In the rows, 128 means zero.
One turn sends every row of this set to another row. A few are shown first. Where does it send the rows asked after them?
Q_128: [136  82 170 121 131 140 143 144 119 145  81 134 117 113 136 102 140 123
 121 127 146 154 112 131 114]
Q_34: [155 141 160 136 127 135 160 124 108 107 178 165 149 136 129 142 143 108
 118 113 117 117 146 138 141]
Q_356: [156 143 134 154 125 134 156 124 123  83 157 160 163 124 148 100 128 115
 127 102 128  99 113 128 137]
Q_994: [116 122 124 131 114  84 115 158 145 125 131 161 140 109 132 123 125 119
 106 127 153 132 147 130 187]
Q_754: [159  99 101 137 124 169 105 111 117 144 173 111 137 147 134 122 136 170
  94 113 130 145 129 148 116]
Q_744: [121 102  97 148 136 188 140 107 149 138 148 129 128 130 142 120 144 129
 127 117 120 160 122 151  96]
Q_834: [130 121 145 142 159 133 116 121 125 131  80 123 115 132 120 105 165 113
 122 141 146 161 140 140  96]
Q_327: [125 112 143 106 107  99  93 149 165 141 147 113 162  98 138 100 140 112
 123 125 141  94 144 136 153]
Q_492: [157 116 129 144 166 110  77 123 136 118 108 120 152 146 143 127 159 123
 104 144 150 141 152 133  93]
Q_900: [143 101 143 122 155 162 131 105  96 154 151 136 125 170 113 105  96 119
 107 133 134 102 127  91 109]
Q_859: [134 134 122 141 125 134 167 104 122  90 158 176 130 133 130 122 139 103
 123 102 102 104 137 123 124]
Q_811: [117 102 127  88 183 143 131 120 132 148 132 140  97 131 149 123  94 165
 106 134  99 117 134 149 121]
Q_851: [136  92 110 155 130 188 148 126 147 141 144 118 150 115 159 102 129 150
 122 108 139 147 103 143 118]
Q_300: [126 137 123 108 191 147 113 123 128 132 118 120 110 130 145  88  98 168
 117 142 119 124 117 163 121]
Q_778: [148 149 135 167 141 129 167 113 110 102 153 147 147 130 129 109 144 139
 105  95 130  93 151 117 153]
Q_403: [128 114 131 145 179 161 133 101 127 142 146 139 143 166 129 112 106  96
 120 139 137 102 136  89  96]
Q_517: [111 126 112 123 102  90 110 152 137 116 120 165 120 111 119 103 121 113
 114 127 145 137 130 136 176]
Q_981: [144 108 114 143 141 177 119 113 138 147 174 120 145 144 140 146 150 138
 112 127 126 163 143 159 106]
Q_433: [140 123 140 144 166 169 129 111 112 138 137 129 146 160 126  81  98 106
 127 138 150 106 108  98 104]
Q_966: [143  87 102 157 134 174 140 116 132 152 153 110 140 128 148 112 134 179
  93  98 137 132 132 128 130]
Q_876: [109 127 100 127 112  80 104 142 138 118 126 163 120 119 116 116 127 120
 102 125 141 129 151 129 175]
Q_564: [101 122 119 116 121  96 100 122 164 145 133 112 131 107 115 101 157 117
 113 120 129  92 174 126 147]
Q_852: [117 127 119 121 213 138 122 122 154 136 128 125 129 129 165 121 105 161
 110 141 117 113 145 148 121]
Q_700: [141 112 162 145 173 167 146 118 106 160 143 124 145 158 123 101 103 120
 112 133 154 104 132  91 123]
Q_210: [165  71 114 121 139 102  81 124 130 119 116 135 141 142 155 124 132 144
  86 123 136 115 136 108  98]
Q_54: [129 121 159 103 193 150 133 141 130 155 132 122 123 123 154 120 100 167
 113 144 124 129 131 162 139]
Q_790: [146  48 147 116 130 119 135 138 128 146 100 143 126 119 156 126 128 144
  92 112 136 121 131 101 119]
Q_901: [120 136 120 127 111  86  97 156 140 115 132 159 139 116 124 116 127 110
 114 136 152 141 138 143 176]
Q_980: [150 104 152 126 163 160 121 117 114 147 165 140 154 169 133 122  96 100
 117 144 139 107 124  99 102]
Q_251: [104 106 120  95  97 103 104 127 156 140 130 124 118 102 115  86 140 111
 123 116 120  94 144 130 141]
Q_45: [120 131 137  99 100 105  85 137 149 137 137 111 137 106 113  81 146 107
 131 130 135 108 136 150 143]
Q_387: [103 116 154 110 118 107 118 142 165 158 137 114 142  96 123 112 155 105
 124 126 135 105 166 136 157]
Q_678: [163 151 140 136 115 132 143 112  85  98 165 153 129 143 110 104 138 133
 110 104 119 108 132 137 143]
Q_41: [137 110 128  93 184 139 108 134 146 129 144 137 135 130 173 120  85 155
 117 143 111 117 114 157 116]
Q_978: [101 132 116 135 121  88 120 147 147 124 122 162 124 112 119 123 136 109
 111 130 146 140 156 133 179]

Q_700 goes to Q_403
Q_901 goes to Q_994
Q_34 goes to Q_778
Now find these:
Q_851 goes to Q_981
Q_790 goes to Q_834
Q_41 goes to Q_54
Q_387 goes to Q_564

One turn sends every row of this set to another row. A few are shown first. Where does it send the rows asked after them?
Q_27: [154  59 105 122 118 129 118 121 122 112 150 109 118  93 131 138 119  94
  97 143 113 144 135 149 107  95 121 113 119]
Q_603: [161  73 100 122 108 139  79 130 130 132 130 126  75 110 135 142 121  99
 105 155 122 174 136 139 118 118 108 144 158]
Q_352: [106 139 143 170 101 137 110 161 101 146 158 143 114 101 136 116 149  88
  91  78 100  99 146 125 122  85 111 193 122]
Q_309: [177  72 119 126 145 134  83 139 129 137 150 120 112 108 147 135 105  93
 124 147 116 173 154 138 146 114 117 114 122]
Q_989: [160  65 100 114 123 114 106 127 135 116 148 110 116  99 137 143 111  86
  92 144 120 136 147 150 111 110 114 106 129]
Q_425: [166  82 116 131 160 141  91 120 130 128 130 111 103 107 124 127 116  97
 129 147 126 180 155 138 139  95 118 111 134]
Q_868: [116 161 136 141 109 118 108 164 116 150 138 125 111 133 144 122 141 114
  82  68 140 105 147  87 125 109 104 191 130]
Q_179: [134 168 129 173 137 136  99 173  87 116 126 130  96 119 163 101 151 114
 130  80 127  98 160 105 144  92  99 151 120]
Q_693: [158  75 118 124 129 149 107 125 146 119 118 129  87 110 116 145 130  94
 112 150 128 167 136 131 113 105 114 128 158]
Q_271: [129 175 129 156 133 120  95 158 112 144 128 115 111 145 153 110 128 106
 101  69 139 115 158  92 151 111 104 181 108]
Q_127: [121 170 121 155 105 148  90 172 118 131 114 133  91 153 136 120 129  88
 102 111 102  83 152 107 153  98 111 182 120]
Q_640: [133 125 132 107 122 123 102 135 123 123 139 142 103 126 169 183 142 101
 129 119 141 139 147 156 186 114 122 129 158]
Q_85: [171  75 104 126 139 135  73 127 113 136 150 112 100 101 139 119 101  92
 115 147 109 176 146 142 149 111 119 123 125]
Q_783: [118 158 123 160 130 112 108 169  80 121 144 118 111 104 158 104 158 128
 111  77 133  84 165 116 120  77  99 141 128]
Q_260: [102 175 106 162 113 133  78 145  93 130 120  90 106 147 164 114 134 113
 102  81 147 112 153 156 146  85  92 145 131]
Q_706: [112 159 107 153 124 114  77 186  90 144 151 115 118 144 131 101 146 100
 112  76 129 111 172 114 129  69 103 146  93]
Q_238: [123 154 138 160 113 136 113 181  92 122 134 143  94 109 155 113 164 122
 112  81 127  90 148 100 118  91  99 163 143]
Q_751: [154  67  88 113 114 117  95 117 120 118 149 105 102  93 129 130 110  88
  85 145 114 142 138 153 113 107 114 119 137]
Q_443: [104 147 116 140  96 122  98 193 100 140 151 132 111 136 120 113 156  94
  92  74 124  95 152 105 107  76 103 162 111]
Q_881: [112 160 140 153 100 170 105 162  98 124 129 124 107 133 151 109 125  85
  91  74 114  99 118 129 161 107 105 164 126]
Q_526: [120 162 114 158 108 139  81 193 106 135 126 137  93 158 129 112 151  87
 116  81 128 115 156 101 129  89  99 168 104]
Q_473: [100 146 132 129  99 123  96 179 101 161 162 127 119 120 128 121 138 118
  82 105 102  80 160 111 129  70 117 173 135]
Q_548: [103 153 120 181 124 108  79 149  91 159 156 114 116 112 151 114 153 114
 111  83 127 120 180 146 123  64 104 175 120]
Q_346: [168  70 115 137 141 142  88 128 116 134 146 112 109 107 144 132 116 107
 133 148 118 185 151 142 138  95 121 119 113]
Q_911: [159  94 109 105 132 143  74 129 143 129 123 126  90 125 104 162 121 109
 103 139 115 175 137 143 118  98 115 145 163]
Q_201: [166  70 110 122 113 133  89 141 146 131 129 130  87 117 143 159 127 101
 111 154 131 167 145 138 111 119 105 132 154]
Q_625: [131 120 131 102 131 114 108 131 114 122 156 132 122 113 167 172 134  98
 122 113 134 129 150 161 191 106 128 115 144]
Q_821: [120 167 114 196 116 134  90 145 111 124 116 128  92 133 151 116 145  78
 114  86 118 107 158 138 135  95 100 187 111]
Q_457: [113 165 121 143 128  96 102 152 105 149 147 101 128 130 149 112 133 118
  83  65 145 100 165 103 129  95 105 168 114]
Q_460: [149  68 112 114 140 127 115 117 131 121 144 109 115  89 112 133 122  96
  99 142 123 150 145 143 111  89 121 105 143]
Q_26: [152  90  96  98 138 124  91 115 136 112 136 106 114 111  98 152 110  94
  84 130 106 142 137 156 115  92 120 122 142]
Q_350: [ 91 147 145 137  99 143  90 170  83 164 163 113 121 116 152 116 142 132
  90  76 131 119 141 138 138  75 104 161 150]
Q_270: [110 173 103 155 128 110  66 161  99 152 135  99 111 147 146 114 131 119
 111 111 122  96 188 129 149  67 108 156 116]
Q_349: [168  95 115 107 160 142  72 126 128 132 142 115 115 116 106 140 101  98
 111 131  99 173 142 145 148  94 126 126 131]
Q_171: [125 118 127  98 112 115 118 130 124 113 145 138 112 115 163 183 142  95
 110 115 138 117 140 160 172 111 124 123 158]
Q_525: [160  70 105 134 108 148 100 128 137 116 119 125  83 119 139 154 133 103
 117 155 128 171 136 140 107 107 110 137 141]

Q_868 goes to Q_457
Q_706 goes to Q_526
Q_989 goes to Q_309
Now find these:
Q_911 goes to Q_26
Q_127 goes to Q_473
Q_425 goes to Q_693
Q_603 goes to Q_751
Q_625 goes to Q_640
Q_821 goes to Q_352
Q_346 goes to Q_525
Q_260 goes to Q_881
Q_238 goes to Q_783

